One turn moves each row of this set onto another row. After a few examples, where does it send each row asked below?
vazaf: [ 15  -6   6  -5   3  -1  34 -29  -4  -8   9   5  -7  15  26  12  -5  -3
   9 -12 -17  23 -23 -33   5  -3   8]
vagug: [ 27  -1   9  15  -6 -31  18 -26  20  17   2  20   1  41  40   0  -7   6
   3 -13  -5  19  -2 -21   4   4 -10]
siki: [ 22   5  17  -5  -1  -7  24 -16 -12  -8  11  10  -7  19  26   8  -9   1
  18  -5 -15  18 -29 -26   7   8   1]
Nidu: [ 11 -15  10   7 -14 -17  20  -1  33  -5  -2  44   0   7  28  11  -9   7
  11  16 -14   8  20 -30  -8 -18   8]
Rol: [ 19  15   2   5  -4 -28  12  -8   4 -21   5  21 -16  13  22  -7 -13  12
  12  -2 -33   3 -17  -1 -17  -5 -15]
susev: [ 23 -30  -2  10   1 -14  23 -11  15   7   7  12  -4  22  29 -13 -26  17
  13  -3  -5  15  13 -11  22  -9  21]
sufub: [  9 -11   4   1 -12 -12  17  -5  25  -8  14  43   1   2  41  12  -5   8
   5  15 -22   7  18 -31  -3 -23   1]
Ruka: [ 10  -8   6   0 -26  -8  18   6  24  -5   6  43  -1   7  32  21 -10   6
  18   7 -14   6   7 -31   1 -22   6]
repem: [ 22  18  -1   8  -1 -24  18 -20   2 -11   4  18 -19  13  28 -19 -15   9
   2  -6 -27  18 -21   0 -18 -10  -1]
tates: [ 20  -2   2  16 -19 -30  29 -24   9  17   6  25  -4  41  45  -8  -3   5
   3 -16  -7  19 -11 -21 -10   0  -4]
giv: [ 25 -21 -14  -1  -4 -25  22 -19  20   1  -9  25 -14  40  19  -8   0  28
  19  -7 -21  -3   0 -18 -14 -24   2]
Gor: [ 26  -3   6   5  -2 -33  14 -19  15   5  12  36  -1  17  19   0 -29  41
   3   3 -17  -4  -1 -20  -6   6 -10]
gapuz: [ -8   0 -14  13   8 -32  26 -26  12  -3   0   4   6  16  26 -10  -9  17
  19 -14 -22  22   4  -1  -1   1  13]
Kagat: [ 22  15   8  10   4 -23  17 -14  -9 -20  -1  22 -10  13  33 -25 -13   9
  12  -3 -32   7 -12 -12 -16  -4  -8]
Gad: [  2 -11  11   9  -6 -11   7  -4  26   5 -20  18   3  23  23   1 -10   5
   5 -20 -26  24 -17 -32  13 -11  17]
zubif: [  7 -20  -8   4 -18  16  22 -16   7   1   1  17   9   7  43   6 -22  19
  32  -3 -14  25   5 -16  -8  -9  17]
lago: [ 16 -16 -12   4  -7 -23  16 -16  32  -1  -1  21  -8  37  21  -4   2  21
  13  -6 -31   8   6 -11 -10 -33   3]
bupu: [ 15  -8  15 -12   0  -4  30 -18  -9  -2  12  10  -7  23  29   8  -1   5
   7 -11  -9  15 -14 -39  10  13  11]
Gemos: [ 27 -32  -3   8  10 -15  10  -2  11   0  -3  23 -12  21  28  -9 -21  17
  10   8  -2  21  11 -17  14  -6  17]
vogo: [  3  -6 -15  -3 -18  13  21  -7   4  -2   6  19   2  10  42   2 -17  29
  23  -6 -14  12   7  -5 -12 -12  23]
vopop: [ 23  -6   5   5  -9 -26  13 -10  14  -1  19  40  -3  11  29  10 -31  31
  10   9 -14  -6   6  -9   2   6 -11]
Viv: [ 14  16  -2   0  -3 -15  11  -4   6 -17  -6  19 -20  16  24 -23  -3   4
   7  -9 -28  10 -12  -5 -23  -6  -3]
pev: [ 22 -11  -2   2   3 -24   7 -17   3   4  20  31   3  15  25   0 -25  37
   7  -1 -13  -4   5 -11  -6  16 -10]
taleb: [  5  -3 -10  -9 -19  10  31  -8  -3  -5   5  11   1   5  38   8 -16  15
  37   1 -13  17  -4 -11   0  -8  18]
Zim: [ 14  -6   7   7 -14 -14  13   3  22  -7   5  43   1  13  31  14  -1  -3
  -2   2 -11  -1  13 -34  -5 -20   2]
dabu: [ -1  -8  -4  16  -5  -1  -2   1  22  -6 -11  18   6  17  21   2 -14  16
   2 -16 -23  33  -8 -33   7  -8   9]
Tam: [  9  -5  17 -16   4  -5  28 -23 -10   4   7   6  -7  11  27   3  -3   3
  11   0 -20  12 -28 -30  -1   0  14]
las: [  5   0  -5  -4 -23  22  29 -15   5   2   8  20   3   7  40  -3 -24  18
  25  -7 -10  13   0 -20  -2 -19  16]
rida: [ 18  -5  10   3   6 -19   4 -21  14   0   7  38  -2  12  28   9 -27  34
   6   4 -12 -10   2 -13 -11   2 -19]
vova: [-17  -2 -19  14   2 -22  33 -27  13   0  10   9   7  16  24   0  -8  11
   5 -10 -13  23  -3 -10  -3   3  10]

lago turns into vagug
Nidu turns into Gor
Now these:
tates turns into vova
taleb turns into Ruka
rida turns into Kagat
bupu turns into vogo

One turn moves each row of this set onto another row. After a few examples, where does it send each row asked below?
Tal: [  3   0  12  -1   3  -3   4  -2  -1 -10  13 -13  -8   3  32]
sidag: [ -7  -7   9  11  10   1  -7  10   4  -6  -8 -16   3  -8 -28]
bubok: [  0   1  15  -1   1  -4   5  -1   2  -9  15 -10  -7   2  31]
boso: [-15   9   9  21 -13   1   1 -10   5 -22  15 -10  -6  -6 -14]
puvul: [ -8  -5  -1  13  20   3 -10   0   9   5 -13 -14  14   5   1]
kalo: [ -1   0   4 -26   1  -2  -2  -5   3  -3   9  27  -2   0   4]
zutup: [ -8  -2   5  20   6  -1  -8   5  -2  -1  -8 -14  -4 -13 -26]
tupe: [-13   1  14  12   6   0  -4   9   7  -2  -3 -12  -4 -15 -28]
Renut: [  4   3  -7 -12  -3  -3  -5 -10  -9   1   7  26  -8  -4  10]
rimog: [ -4   6  -5 -15  -6  -2  -3 -14 -16  -3   6  22 -17  -5  -4]
pez: [  7  -5 -10 -22   4  -1  -6  -6  -5  -4   1  21   4   7   8]
fes: [-12   0  10  10  -8   3   2  -4  12 -30  12 -15   8   4 -16]
levud: [-17   8   5  26  10  -1  -7  -7   3  16  -5  -4  -5 -12   2]
delet: [  2  -2  15  -3   3  -2   5   0   3 -10  12 -12  -3   5  31]
zab: [  4  -4 -13 -21   2   2  -6 -11 -15 -11  -4  12  -2   7  -4]
geza: [-23   2  19   6  15   2  -2   5  22   7   0  -3   7  -4  -3]
leb: [ -8  -1   5 -31   0  -1   0  -6  -2 -12   7  20  -4   3  -9]
bev: [ -5   2  -3  22 -10   3  -3 -10  -1 -27   6 -17   4   4 -12]

bev turns into fes
levud turns into puvul
Now these:
delet turns into bubok
rimog turns into zab
pez turns into kalo
zutup turns into sidag

One turn moves each row of this set onto another row. After a few examples, where does it send each row asked below?
rubi: [ -9  -5  -5   5  -3  -5 -12   8  -3  -7  19 -20  14  -3  -9   7  -2   3
 -11 -10  -1 -12  10 -19  -1]
niro: [  2  -4 -23 -10   8 -12  15   3   6  -3  -3   6 -22   9  10  -5  25  13
   1  -6   3   3  -2  22   2]
fitev: [  1   7  -3   9   7  -3  10   0 -14  10 -25  28   0   3  -4   6 -12  13
   8  -4   0  -5  10 -13   2]
dinut: [ 11  -8   9   6  -9  12  22  -1   0 -13  -4  -5 -10  -1  -2  -6  -2 -21
   9  16  13 -16   9   8  -7]
vuk: [ -2   0 -25  -9  13 -17  10  -1  12  -3   1   3 -20   1  17  -5  15  11
  -3 -11   3   3 -12  10   3]
Kala: [  0  -1  -1  12   1  -1  -5  -1 -17  15 -24  25   3   8 -13  10 -14   1
   4  -9  -5  -7   6  -7   4]
Teve: [  9  -7   9   7 -15  18  16  -4   6 -16 -10  -6  -4  -2   1  -5   0 -20
  11  12  12  -8   6   6  -4]
puzer: [ -4   4  -9  -4  -7  -3 -13   7  -6 -10  21 -16  11  -8  -7   4 -13   3
  -7 -14  -3  -4   4 -20   4]
voro: [ 33   3  -9  -9 -13   6   1   5  -1 -11  -2 -12 -12   8  -3  14  12 -19
  15  14  -6 -15   7   0   3]
boto: [ 17   5   0  15 -15  20   7  -7  10   3  -3  -6 -13   5   4  -3  13  -7
  11  18 -12  -7  -7   6  15]
vibog: [ 13  -1  -7  16 -15  19   8 -11  11  10   0  -8  -8   2   2  -5  13 -10
   9  17  -9 -17  -7   8  12]
Fofud: [ -2  -2 -14   9  -1 -11  14  -2 -15  13 -28  22   1   5  -5  16  -6  15
   6  -2  -6  -6  11 -10   5]
vob: [  2   0   0  11  -3   7   1  -2 -23   8 -19  29   1  11 -10  10  -7   8
   3   3  -2  -8   9 -11   1]
gitol: [ 29   2  -6  -7 -14   9   2   3   4 -20  -5 -14 -17  10  -6   8   8 -13
  20  11  -1 -14   6   1   8]
vigim: [-11  -7 -14  -7 -14   4  -5  10  -4 -15  26 -16   9  -4  -4   3  -2  -5
 -10 -10  -4  -8   5 -15   9]
nop: [-10  -2  -8   4 -14 -10  -5   3 -13  -4  20 -19   7  -6 -14   8 -15   9
 -10 -13  -1  -5   6 -12   3]
Fen: [-14  -6 -12  -6  -8  -6  -5  12   0 -10  22 -16   1  -5  -8   1 -13  -9
  -9 -20  -4 -12   0 -11  14]
nusal: [ -1   0  -2  14   8  -5   6   6  -9  16 -22  25  -1   5  -1  17   0  14
   6   5  -2  -9  17 -14   1]
temeg: [ -6  -9 -24  -9   5 -25   9  -1   3  -5   4  -1 -25   2  17   8  10   8
  -7  -7   3   6 -10  11  -1]
rofav: [  2  -1 -19  -9  11 -20  13  10   6   5  -5   7 -24   4  10  -2  15   5
   1 -14  -1   5  -2  23   6]
pusa: [ -4  -5 -20  -5  14 -20  10   4  13  -2   5  -1 -26   6  14   7  23   9
  -7  -8   9  -4  -6   6  -2]

fitev turns into vuk
Kala turns into rofav
Now these:
Teve turns into boto
voro turns into dinut
nusal turns into pusa
vob turns into niro
Fofud turns into temeg

